In the data rows, the value 128 means zero.
Some points, one per row:
[120 130 192 125  77  85 102 203 133  77 107]
[103 114 154 147 133 167 117 177 162 176 134]
[103 112 138 156 131 176 118 150 167 181 123]
[169 127  94 119 162 143 123 138 122 164 178]
[120 124 200 103  68  74 118 221 129  66 114]
[ 78 122 141 109 161 153 121 205 135 151 139]
[159 120 157 106  63  75 157  78 113  59 109]
[102 113 191  93  78 103 102 172 119  83 105]
[ 95 115 125 104 151 138 132 140 111 127 107]
[ 92  72 151 146 143 144  75  74 198 174 126]
[149 125  84 158 123 156 122  52 123 182 157]
[129 140 121  96 158 149 137 174 116 128 113]
[120 115  85 148 140 164 131  88 133 182 153]
[162 143 153 129  60  83 156  87 121  68 118]
[149 138 160 160  89  78  85 168 136  80  74]
[145 122 157 106  75  87 150 107 109  65 103]
[122 101 180 105  63 111  99 131 123  85 103]
[206 110 142 129  43  72 140  76 109  87  92]
[158 140 177 118  81  61 147 142 122  51 126]
[190 191 158 166  82  41 151  60 109  54  89]
[192 133 146 137  49  81 150 103 118  91 103]
[119 114 139  90 109  92 155  86 130  75  72]
[140 125 179  99  58  61 153 131 105  32 121]
[218 132  51 151 148 110  77  45  84 207 192]
16 more points follow, each with its number after it:
[129 141 113  89 178 133 140 179 124 134 146] 0
[108 119  92 165 144 157 131  43 153 169 129] 1
[ 95 114 120 116 160 154 116 155 118 135 130] 2
[130 119  68 152 138 160 136  51 118 171 148] 3
[101 127 114 103 157 142 128 153 130 128 143] 4
[112 123  85 140 155 158 108 140 125 125  99] 5
[133 121 118 127 163 146 136 142 116 152 142] 6
[124 142 132  82 196 119 152 203 116 122 145] 7
[119 139 195  91  67  75 143 179 117  43 133] 8
[191 132 160 116  36  68 149   0 130  93  85] 9
[106 125 143 139 150 161 123 188 159 171 135] 10
[114 123  83 164 141 169 132  85 135 172 138] 11
[109 112 100 138 152 151 126 104 121 151 140] 12
[ 99 128 109 121 153 159 111 164 117 121  91] 13
[ 94 105 126 143 144 157 105 104 151 168 132] 14
[153 156  71 159 154 148 125  53 116 161 156] 15
Which three of these numbered points are nearest to each point below, ignoring the 3 directions in which the first points spread most? Their numbers follow each, nearest first.
[ 93 114 121 141 152 153 109 109 148 165 133] > 14 1 12
[101 114 110 132 153 154 116 127 117 136 113] > 2 12 13
[122  98 161 105  89  96 123 101 122  73  85] > 2 12 6
[ 97 119 176 102  71  93 129 107 116  53 110] > 12 2 8
[117 110  81 159 133 169 141  75 141 173 145] > 11 3 1
[151 143 155 109  56  86 156 158 117  62 145] > 8 14 3
[ 71  75 104 155 162 154  64 155 139 135  98] > 5 13 2
[102 112 196  82  59 103 103 214 114  93 112] > 9 8 14
[127 127 152 122  86  86 131 108 119  44 102] > 12 2 4
[130 130 103 137 154 156 134 120 120 158 161] > 12 6 14
[143 130 162 101  73  83 152 153 106  54 134] > 8 14 12
[114 122  96 156 149 144 134  66 143 169 147] > 1 12 14
[115 127  99 151 149 158 125  92 134 166 145] > 1 15 11
[144 132  99 127 169 146 135 123 116 150 163] > 6 4 12
[100 139  84 152 165 159 139  79 134 159 114] > 1 15 11
[144 157 140 153  96  65 105 109 121  35  37] > 5 13 15
[135 105 171 133  64 102  84 124 125  76  90] > 14 2 12
[ 50  87 124  91 148 129 120 171 102 105  82] > 2 13 12
[102 102 160 159 138 180 122 171 195 184 121] > 10 9 14
[152 136 175 115  50  69 155  76 121  60 110] > 8 14 6
[ 99 115 136 107 146 150 130 171 120 141 118] > 6 2 12
[157 148 108  88 181 142 146 181 126 140 168] > 0 7 4
[133 107 168 157 139 156 116 186 180 187 132] > 10 9 14
[142 152  90 131 158 165 123 116 116 157 138] > 15 1 11
[109 122 176 127 157 149 129 240 166 166 136] > 10 9 6
[130 131 101 125 168 151 118 160 127 122 124] > 5 13 2
[135 135 145  91 191 119 152 222 127 131 152] > 7 0 6
[143 146 104  96 192 137 138 161 126 133 150] > 0 7 4
[166 144  95 112 184 135 139 133 115 151 171] > 0 7 6
[156 104 162  97  55  79 154  38 117  50  90] > 4 2 6
